D: rows in a few groups, each row roughly a mix of its group's directions:
D (93 x 19):
[[ -9 -52   5  -7  41  -8 -51  21 -42 -47  -8 -33  -8 -15 -32 -37  -4  29
  -28]
 [ -3  -6 -48 -10  37  -2  34  30   7 -37  18 -15   9 -26 -26 -62  19  61
    6]
 [ 47   6  -1  19 -20 -25  -3 -42  24  -7 -17  27 -69  -9  37  -4 -55 -20
   20]
 [ 13  36 -39 -12  17   3  43  38  23 -38  34   4  44 -39 -31 -40 -19  23
   19]
 [ 18  22  11  13  34  -6 -47 -22  15 -76  21 -24  31 -53  13 -18 -22   7
  -19]
 [-10  -1  49   6  11  12 -59 -65  -2  -3 -39 -12 -11   4  49  38  -3 -20
  -20]
 [-26 -34 -49   7  17 -30   3  10  -7 -21  28 -30 -16   0  -2 -26  85  29
  -20]
 [ 33  -6  -8 -13  19  -9 -38  52 -25 -38   4   4 -15 -35 -46 -10 -64 -30
   22]
 [ -6  26  12  39  20  33 -22 -32  23  -8  25 -17  28 -28  14   2  50  77
    6]
 [  8  10  28  32  44  31 -60 -16   0 -32  13 -25  12 -41  -1  -9  14  67
    9]
 [-29 -34  15 -50  38   1   0  43 -43 -21 -31 -22  23  16 -50 -34   6   1
  -29]
 [ 21 -13  30  28  54  -9 -58  22 -26  -3  40 -42 -26 -14  38   8  -8 -38
    3]
 [ -4  37  22  11  13  38 -21 -43  28 -40  -9  -4  54 -37  -1  -6  -2  66
   -7]
 [ -2 -56  21 -13   2 -15 -16  -2 -38  30 -42  -4 -62  39  22   3 -36 -38
  -12]
 [ 10 -37  37  17 -21  20 -42  -9 -30  46 -41  18 -56  22 -12  26 -35  16
   17]
 [ 17  -5  35  22 -27 -17 -39 -60   7  10 -25  10 -48  14  48  37 -16 -41
   -8]
 [ -8 -24  49 -14  40  22 -64 -27 -30   1 -60 -13 -35   6  16  21 -13  -8
   -2]
 [-11  38 -44 -13 -52   7  71  -6  40  12   6  36  43   4 -18   4  10  15
   10]
 [-22 -15   8 -18  47 -15 -34 -30  -5 -69 -12 -41  24 -17  18 -29  19   4
  -51]
 [  8 -10 -31  -9 -26   0  65 -15  23   5 -32  32 -27   8 -19 -49 -23  62
   12]
 [ 26  -7  11  30   0 -18  -9  49 -21  42  60 -12 -22  13  23  25 -16 -66
   17]
 [ 12 -26 -15   1  14 -18  16  64 -23 -17  28  -7  -9  -4 -66 -54  20  40
    4]
 [ -2   9 -20 -36 -37 -11  70   2  13  31 -26  32  -1  32  11   5 -44 -56
    3]
 [-25  -9   8  10   1 -20  -6  28 -21  32  41 -26   7  32   5  31  84 -43
  -16]
 [ 43 -17 -23  18 -37 -50  45  11  12   8  13  29 -68  15 -11 -40 -14   0
   14]
 [-15 -11  30  -4 -52  -4  -7 -39  -6  45 -41  22 -19  46  17  51   7 -43
  -16]
 [  0  54 -40  -5 -21  -8  49  18  37 -20  46  13  62 -21 -16  -1  24 -10
    6]
 [ -7 -10 -55 -45  -4 -20  70  36   3 -19 -15  17   1   5 -39 -51 -17   2
    1]
 [ 16  62  -3  20 -12  22  -7   0  33 -30  43  10  67 -47 -19  12  -4  22
   16]
 [ 27  10 -48 -11 -27 -29  25  -5  21  -4  -6  31 -41  -9  24   9 -58 -62
   23]
 [  6  18 -21 -32  35  23  53  20  14 -21 -19   9  20 -22 -21 -56 -49  45
   21]
 [ 21   5   5  14  33   6  -2 -60  29 -30 -30  -1 -42 -24  42 -39 -18  55
    8]
 [ 10 -42 -12 -14  -6  12  -2  24 -27   5 -44  22 -44   1 -54 -31 -50  48
   20]
 [-30 -10   4 -25 -25  20  33  -8  -8  66 -51  24 -24  51  -6  31  36   1
   14]
 [-33 -10   3   7  -2  11  33 -47  16  43 -23  -6 -20  37  42   3  67  42
   -9]
 [-15 -48  24  -9  24  16 -26  40 -53  50 -25 -11 -47  34 -24  13  20   3
   15]
 [ -6 -44  24  -2   1  -9  -9  18 -39  62 -17  -6 -57  50  17  24   7 -43
    4]
 [  3 -45  46   5  -3   1 -69 -19 -39  10 -42  -3 -47  17   2  24 -31 -18
  -13]
 [ 18 -28  27 -23  28  -9 -31  54 -44 -29 -15  -5 -10  -6 -64 -30 -42  -9
   -2]
 [-43 -48  -2 -26  -9 -11 -15  35 -47  29  -8 -17   1  43 -18  30  36 -46
  -28]
 [-24 -36  26  20 -30   9 -47 -48 -15  22 -37   2 -30  26  -1  32  48  37
  -19]
 [-17  32  40  22 -34  35 -13 -14   6  50  18   4  52  17  16  65  18 -14
   -1]
 [-25   1  10  -7 -64   2  21 -46  12  43 -42  33  -2  44   6  41  28 -11
  -14]
 [ 40  36   2  36 -15 -22  10   7  23  13  65   2   2 -10  47  19 -29 -59
   14]
 [ 27 -17 -38   5 -22 -41  66  21  13   4  14  20 -48  14 -19 -58   1  23
   10]
 [-13 -35  36 -22 -30 -30  -3  -7 -30  25 -35   4 -24  56  -1  17   6 -63
  -36]
 [ 10 -25  19  18  55 -15 -42  -2 -16 -49  11 -37 -22 -22  -6 -48  26  48
  -17]
 [-13  -4 -21 -16 -58 -22  45  -9   8  37  -7  22   1  40  26  29 -19 -68
  -16]
 [ -6  25 -29   3 -57  -5  52 -13  30  47  15  28  10  24  34  39   2 -44
   10]
 [ -2   6 -59  -1  26   4  25  51   6 -25  43 -10  21 -35 -34 -37  20  46
   20]
 [ -1  11   7   8 -32 -18  21  -5   5  52  21   7  -9  37  44  47  13 -78
    0]
 [ 34   3  13  31  30 -32 -31 -25  14 -62  35 -27 -10 -36  37 -39 -23   0
  -21]
 [-25 -18 -30 -41 -17 -18  33  66 -28  13   9   1  28  26 -46   4   7 -53
  -11]
 [-11  -1 -68 -21  28  -4  55  35  13 -25  18  -7  12 -19 -20 -53  16  41
   11]
 [  8 -46  31  -5  10   6 -15   1 -35  43 -45   4 -68  33  15   4 -45 -14
   10]
 [ 11 -41  15  -7  -1 -29 -28  26 -41  21 -10  -5 -53  25   9  18 -31 -75
   -3]
 [  5   1 -44 -22  -8 -11  84  45  10   7  11  17   6   8 -35 -53  -9  23
   14]
 [ -3   9 -32 -19  44  22  14  54  -5 -33  17 -12  37 -38 -46 -38 -12  42
   19]
 [ -7   7  58  32   6  25 -80 -32 -12   4   3 -20  16  -7  20  52  22   2
  -12]
 [-25  27  22  -8 -13  -6 -25 -58  21 -42 -11 -11  57  -6  24  27  30 -26
  -49]
 [ -4  35 -27  25 -10 -18  -5  16  21 -23  72 -14  46 -23  -3  19  66 -14
   -4]
 [-35 -60  -2 -24  11 -23 -25 -27 -27 -31 -50 -21 -25  20  -7 -24  33  15
  -47]
 [ 46  10  16  22  -1   8  -9  22  -4  33  18  13 -33  -8  24  18 -83 -39
   41]
 [ -3   7  39   8 -61  26 -34 -47   2  23 -48  37   6  14 -18  49 -21  11
   -1]
 [  3 -10  -1   1  11 -21  21 -59  27 -42 -31  -2 -27  -3  18 -58  22  59
  -26]
 [ 28 -31   0  22  28   2 -18  73 -38  13  38 -14 -31 -10 -36 -28 -28  21
   30]
 [  7   9  34  -7 -52  -6  14 -17   0  46 -23  29  -4  40  16  40 -36 -66
   -4]
 [ 44  21  -1  27  26  18  -4  14  15 -25  22   6  -8 -47 -17 -40 -46  60
   39]
 [ 34  17  14  56  25  23 -34  31  -2  27  63 -13 -15 -27  12  16   1  24
   47]
 [ -7   4  17  16 -67  26   2 -34  10  53 -34  42 -10  27 -18  44  11  31
   14]
 [ 15  12   0   2  50  30 -24  33  -8 -39  14 -14  25 -47 -39 -35 -23  56
   23]
 [-21 -28  36   8  39   8 -54 -51 -12 -24 -29 -37 -12   1  35  -7  27  32
  -36]
 [ 32 -41  25  21  30 -30 -42  11 -28 -17  16 -27 -52  -5  29 -23 -50 -29
  -11]
 [  6  40   8  23  32  52  -4 -15  27 -10  15  -7  39 -41  11 -10  -6  76
   25]
 [-19  -6 -17  39  -4  -8 -15 -50  21   3  24 -20 -15   0  51  16  80  33
  -14]
 [ -3  11  28   5 -56  -5  13 -29   8  50 -11  23   1  40  31  51  -7 -59
   -8]
 [-10  40 -25  -4 -45  19  60  15  24  53  12  33  29  18 -14  34  26  -4
   30]
 [ 26  38 -18   0 -26   5  31 -40  47 -30 -13  32  16 -30  18 -16 -72  13
    9]
 [  6  61 -13 -23 -28   4  47  -2  38 -21   8  27  69 -17 -11   5 -31 -29
    2]
 [ 27  34 -10  33  14 -20   1  -9  34 -57  61 -16  28 -45  11 -36  12  25
   -7]
 [  5  43 -35 -21 -40  -4  78  21  31  18  12  36  33   6 -16   3 -12 -26
   20]
 [ 13 -46 -28 -11 -26 -10  37  34 -21  27 -15  21 -43  21 -22 -32 -70   6
   11]
 [-23 -40 -41 -18  42 -26  14  16 -11 -38   3 -32 -14  -3  -7 -56  49  31
  -25]
 [ -1 -12  66  -1  34  15 -40 -58  -6 -16 -55 -15 -18   5  25 -14 -10  29
  -22]
 [ 11  24  42  25  50  17 -71  16 -14 -12  37 -33  15 -29   9  32  22 -19
   13]
 [ 13 -26  24  19  -2 -25 -59  20 -35  16  21 -15 -36  12  14  41  -2 -73
   -4]
 [ -1 -46  29  26  42  17 -62 -14 -30   1 -14 -30 -47  -3  12 -12  10  54
   -2]
 [-16  12   0  12 -21 -10  45   2  13  54  22   5  -8  40  11  19  91  -5
    5]
 [  2   2 -54 -30  34   2  -3  62 -12 -42  16  -7  21 -43 -41 -18 -33 -13
   22]
 [ 23 -22  12  -4 -16 -22 -21  37 -33  27   1  11 -40  18  -5  28 -49 -79
   12]
 [ 39   8   8  19 -21  -4  25   0   9  47   4  24 -47  14  39  12 -67 -38
   32]
 [-24  -7  12  -3 -16 -26  -9  -8 -10  23  14 -16   8  36  37  46  42 -81
  -32]
 [ 45  11  30  29  34  19 -44  35 -17  12  28  -5 -24 -29   6  11 -61 -12
   43]]

which group is each row in? (one row of each group first):
[ 10 -53 -24 -24  24 -29 -11  51 -40 -28 -10  -9 -42  -3 -38 -40 -36 -15
  -3]
L
[-33   0   5  13 -41  -2  -3   1  -6  45  29  -7  32  34  10  56  65 -34
 -19]
A
[ 44  53   5  28   0   1  -6 -18  37 -27  36   8  20 -43  36   5 -59 -20
  19]
Z

[-11 -25  43  27  24  18 -32 -42 -11  43 -17 -22 -43  26  57  18  30  20
  -4]
L
[ 37  20  21   8  36   0 -37  36 -11 -27  36 -15  13 -37   7   1 -67 -47
  15]
L
[  3 -17  79  17  -4   1 -64 -43 -22   9 -31  -9 -22  23  15  28   5 -13
 -26]
A
[-17 -30 -33 -38  53  -9   0  40 -24 -51 -13 -24   1 -19 -38 -51   4  19
 -11]
A
[-33   2  -3  -7  32 -22  -1 -34  12 -35  15 -41  28   3  47  -7  66 -17
 -48]
L
[-11  35  30  32 -31   9 -23 -44  22  25  22   0  28   8  37  60  51 -17
  -9]
L
[-15 -15  52   4  38  24 -66  18 -39 -20   1 -33  31  -9 -37   0  25  30
 -18]
A
[  9  17 -52 -10  34  -7  48  48  15 -30  40 -10  20 -30 -19 -53   3  26
  17]
L
[ -8 -35  -5  -1  35   1 -15  24 -23 -30  -3 -20 -11 -11 -48 -51  35  74
  -8]
Z
